(in the rows, 128 means zero)
R: rows in several groups, each row roughly a mix of its group's directions
R (118 x 12)
[[101 134 112 118  88 155  84 136 100 130 164 153]
 [ 88 145 161 155 149 110 126 116  82 151 151 110]
 [129 116  80  80 146 173 136 133 146 110 125 112]
 [157 144 112 117 172 159  86 145 154 101 109 131]
 [112 112 154 174  77 118 122 124 117 135 160 159]
 [134 140 167 154 117 121  76 138  79 133 148 124]
 [110 118  97  72 158 143 161 113 146 140 144 105]
 [146 109 114 146 129 132 124 122 185  82 166 120]
 [129 114 123 128 156 119 100 159 192 144 119 100]
 [ 90 139 150 147 129 135 141 122  60 137 147 110]
 [103  90 104 105 152 165 148 114 137 151 163 152]
 [166 145  97  92 130 127 114 131 183 106 110 140]
 [114 124 124 106 164 112 177  88 100 123 130  96]
 [172 124 104  91 101 136 108 150 166 106 106 139]
 [106 123 139 167  72 134 104 136  97 121 151 152]
 [ 93 142 153 125 117 126 127 126  57 143 142 105]
 [134 148 138  84 136 122 137 144  59 133 130 107]
 [134 138 136 130 127  92 168 120 163 145  76 102]
 [142 129 149 153 130  81 123  85 140  83 134 105]
 [148 140 107  91 120 120 135 120 199 116 146 121]
 [140 124 102  87 188 138 149 127 138 128 107  98]
 [134 123 132 184  96 144  87 140 159 122 131 156]
 [123 137 180 179 120  97 112 132  98 111 123 141]
 [141 136 148 149  71 120  92 132 133 110 166 152]
 [166 130  96  79 109 140 112 145 163 108 103 132]
 [112 116 134 111 176 136 123 121 126 136 151  62]
 [168 159 140 118 134  93  90 128 125  90 131  96]
 [149 144 125  79 152 101 172 103 125 122 129  94]
 [145 142 169 163  80  99 105 134 132 129 150 151]
 [149 121 121 121 177 124 168 119 132  98  97  89]
 [167 121  99  89 117 137 124 145 174 122  91 139]
 [182 158 125 109  93 117 120 150 159 115 100 135]
 [ 94 136 117 114 124 148 146 147 124 192  99 150]
 [139 150 163 151  86  87 111 119  99 105 152 124]
 [130 140 143 177  87 136  85 138 142 102 145 149]
 [108 148 127 113 120 135 142 152 135 196  94 148]
 [101 103 119 156 121 155 126 136  63 129 104 142]
 [ 87 132 152 145 122 135 135 128  60 147 139 111]
 [168 138 115 121  90 143 131 145 186 104 118 141]
 [ 98 115 130 123 179 123 129 105 139 133 163  78]
 [150 110  99 105 153 123 142 146 182 142  90 140]
 [137 138 166 176 105 119  85 158 115 130 121 154]
 [127 148 146 127 117 150  83 154  70 133 127 102]
 [121 115 116 115 173 116  87 103 165 124 162 103]
 [ 87 123 131 120 145 141 119 132  57 141 149 118]
 [112 124  93  86 171 143 132 108  98 108 133  95]
 [171 133 118 132 124 121 102 143 195 106 123 142]
 [144 109  89 106 120 132 168 117 180 107 116 150]
 [115 137 180 170 134 100 118 128  79 121 129 129]
 [114 143 164 170 118 134 101 158  78 146 128 121]
 [142 128 116 122 133 140 142 130 208 115 120 100]
 [109 134 120 146  62 142  85 137 122 113 143 147]
 [156 105 136 163 108 130 133 122 135  61 148 117]
 [135 135 119  98 183 131 175 121 124 130  97 100]
 [ 98 112 116 147  73 145  89 137 129 138 151 157]
 [107 125 147 143 136 135 130 139  50 136 101 129]
 [143 154 123 106 136  94 145 107 140  97  92  79]
 [124 152 129  95 163  90 150  86 117 129 137  91]
 [144 119 107 108 179 148 118 119 108  78 143 103]
 [113 112 111 139 178 130 117 111 187 127 148 106]
 [162 107  97 119 106 135 131 129 179  85 137 150]
 [108 129 107 111 164 132  97 108 178 121 150  92]
 [132 106 111 117 179 156 155 147 155 161  99 132]
 [ 89 124 163 157 140 118 130 109  78 159 146 117]
 [121 155 156 156 114 143  74 151  91 127 140 109]
 [107 123 175 176 131 111 118 138  81 124 116 143]
 [150 119  64  78 119 131 124 122 143 141 147 119]
 [123 141 168 144 137 129 102 157  79 162 117 100]
 [127 126  95  92 171 158 147 142 151 148  91 117]
 [134 115  69  83 135 148 128 119 158 151 145 117]
 [ 90 133 150 130 124 128 125  94  76 129 167 101]
 [118 153 117  72 157 113 143 110  93 140 127  94]
 [167 118  99  93 118 132 113 144 181 119  99 143]
 [138 123  79  77 130 149 144 126 173 139 122 121]
 [ 83 133 151 133 144 126 144 108  74 157 140 101]
 [124 140 114 121 171 142 122 127 192 135 116  91]
 [ 95 134 163 167 153 127 150 125  87 160 132 108]
 [152 144 111  91 160 120 152 119 138  99  99  82]
 [163 161 134 110 110 101 120 120 179 105 161 116]
 [100 124 153 155 170 114 101 115 104 144 166 100]
 [152 110 140 171  95 135 119 133 130  69 148 128]
 [121 142  92  78 156 149 153 134 130 137  90 100]
 [165 130  92  83 116 130 112 129 173 102 115 143]
 [134 119 122 138  83 139 169 129  93 122 107 176]
 [118 120 153 167 123 129 116 141  57 130 113 139]
 [158 119 133 136 137 117 134 110 114  59 151  97]
 [ 90 135 160 130 132 124 140 117  71 169 123 109]
 [114 121 178 190 128 108 121 129 102 115 126 144]
 [106 125 176 184 133 104 124 118  93 111 135 135]
 [140 137 120  92 187 121 165 107 136 125 108 100]
 [175 129 121 124  91 128 143 148 176 103 103 146]
 [110 116  82  97 120 137 180 110 151 120 110 150]
 [ 80 109 134 118 176 137 128 124  97 169 142 118]
 [132 113  87  79 151 147 149 121 167 153 137 114]
 [159 116 137 130 169  94 160 112 141 104 112  86]
 [112 124 154 150 180 116 113 103 146 148 155  89]
 [152 147 123 103 159 113 162 133 120 111  88  80]
 [145 163 111  82 116 130 162 121 102 131  88 151]
 [147 129 111  85 177 132 166 117 149 120 112  99]
 [124 144 134 163  82 143  81 143 115 101 153 144]
 [130 159 116  84 142  82 143  92 127 113 136  97]
 [115 115 118 133 104 183 102 172  99 139 125 149]
 [139 112  79  80 138 145 146 127 172 148 123 124]
 [ 83 131 151 166 138 125 148 120  76 140 153 117]
 [101 143 136 149  65 123  93 134 103 138 140 149]
 [114 134 150 170 108 139  72 153 101 135 141 148]
 [122 125 118 114 128 162  86 137  94 117 182 152]
 [121 119 157 192 132 149  90 142 127 154 126 147]
 [108 129 129 144 162 140 130 127 194 146 120  90]
 [118 136  98  96 175 143 152 118 125 119  86  96]
 [166 136 146 120 175  83 134 120 145 124 111  92]
 [164 168 110  87 104 120 122 119 157 103 152 107]
 [139 137 102  77 134 128 139 128 194 136 128 120]
 [129 136 101  87 140 104 128 103 181 130 163 111]
 [161 118  96 111 132 127 133 135 197 104 119 139]
 [151 134 137 120 109 120 168 127  74 138 100 168]
 [150 126 151 164  80 117 114 118 153  87 153 142]
 [129 123 138 181  90 146  86 147 137 114 142 156]]

one row of each group, then the others: which group is each in?
[ 98 158 140 131 108 112 114 133 131 191 100 154]
<128>
[119 111 113 143 150 112 174  89 175 116 148 144]
<43>
[119 134 156 195 124 121  80 122 130 135 138 140]
<44>

[ 98 114 141 155 127 168 102 155  77 148 133 140]
<44>
[122 117 145 144 129 141 132 150  49 138 107 134]
<44>
[103 131 114 138  61 147  90 136 119 119 146 148]
<128>
[108 130 180 181 131 106 125 123  91 110 128 135]
<44>
[129 109 147 174  84 134 121 132 164 132 144 169]
<128>
[179 126 112  97  97 132 106 150 159 114  99 150]
<43>
[139 108 154 166 117 152 128 164  83 137  98 150]
<44>
[119 130 122 107 173 145  91 120  84 124 169 138]
<128>
[146 143 128 155  68 147 125 149 110  94 127 159]
<43>
[119 117 128 105 187 125 140 132 143 164 112  84]
<43>
[170 132 107 103 100 146 136 152 183 120 109 140]
<44>
